Rotation paths and how fast each direction turns (deg/step):
Each turn is a multiple of 5 degrees from 10 to 175, or 0.
Each row of a path follows its step; steps can be skipped.
Rotation 1:
step 0: [ -4  -2   0   5  18   1   4  10   7  23  10  20 -21   7   6   0  -3  -2
  -9  -3 -12 -22 -43   8  20  20 -15  27  -7  -3  11 -14]
step 1: [  1  15  -1 -14  20  25  11  31  -6  -1  39  -3 -13  11   4  -6  -5   4
  -3  -2  -7   2 -13  -8  -4 -22   0 -28   2 -11 -31   2]
step 3: [ -8   9   5 -40 -24   6 -15 -15  14   7  -4  -3 -13 -22  -6   8  14  12
 -12 -24 -20 -12 -13  -4  13 -16   9 -19 -19  14   4   0]
step 4: [  9  -2  -5  -6   4  -6  13   1  20   9  -8 -13  28  -4  22   7 -16 -15
  21 -18   5   5 -27  -6  24 -19   5  19 -28  -6 -13  16]
step 6: [  9   3   4 -11  -1  12 -15  -1  37 -19  17  11 -12  -2 -19  15 -34  10
   4  24  12  10 -16  -5   1  26 -11   2 -12   2  15   7]
step 7: [  4  30  15  -1  -2  -4 -15   0  13  27   1  -4   0  19  -4 -16   8  19
   9 -15  21   7 -24  -9 -26  -6 -36  -2  -8  11 -15 -14]
step 8: [ 18   3  22  10   8  24  -3  16   8  23  -7   6  -3  13  14 -15 -18  14
 -27   1  -6 -18 -10   8 -17 -12  25  22 -10   1  11  25]
step 9: [-11  16  20  -9 -18  37   4  14 -18 -23 -20   7  -5  23 -12   7 -18   9
   5 -16  -4  -3   2 -23  13 -10  11  -1 -11  -4 -15 -17]
step 11: [-18  -5   8   7  -9  -6   6   8  50  -1 -17   6  -3 -22 -10   2  11 -14
 -10 -22   7 -26 -18 -14 -10  -8  10   0  15  -6 -12 -14]
step 12: [  9   0  -3 -25  -2  20  29  -8  26   6 -10  -7  11   7   5   2 -20   6
  -4  -7  25   4  14  16  -1  13  -1  -2  13 -25 -26  26]
step 13: [-28 -11  41  -4  10   7  -8  -6  -1  25 -15  15   9  -7 -13   2 -24   7
  10  -1  -9  -1   8  16  -1  16 -31   8   1  -6  -5 -14]
step 14: [  4   8  -8   2   0  15 -36 -11  -3   8  33   4 -12  -8 -27 -15 -25 -12
 -29  -7   6  -9 -14   4   5  -1  -6  10  -2 -12 -21  11]
[ -1   7   3  11   9 -10  -3   3  -4   7  -9  -3  -6  -6  -4   9  -7  -8
   3  -2  -5   3   1   1 -10 -10  -3  -3   4  -1   1   8]
125
[  0   3   5   4   3   5   0  -3  -7   1   4  -3   8  -1 -16  -4   6   7
   0  -4  -3  -5   7  -6   8  -8   1   6  -5   9   1  12]
60
[ -8   0   3 -12   2  -2  -3  12  -2  -8  -4   3   0   2  -2  -3  -4   7
  -3   2   0  10  12  -2   4  -5  -5   4   5 -11  12   2]
100
[  5  -1   7   3   4  -2   0   0  11  -8   9   9  -4  -9   0  -5 -10   4
   2  -4 -10   1   5   6   3  -8   9  -2   2   8   0  -8]
140
[ -8   8   4  -8  -8  -2  -5  -5  -5   3   6   1  -8   3   1  -1   8   2
  -4  -3   5  -2   6   1  -2 -10   1 -15   7   1 -11  -3]
170
[ -5 -10  -6   1   3   3   8   2   1   3 -10  -7  -3  -5   0  -1   3   9
   0  -7  -9   1  -4 -10   6   0  11 -13   4  -5  -2   0]
45
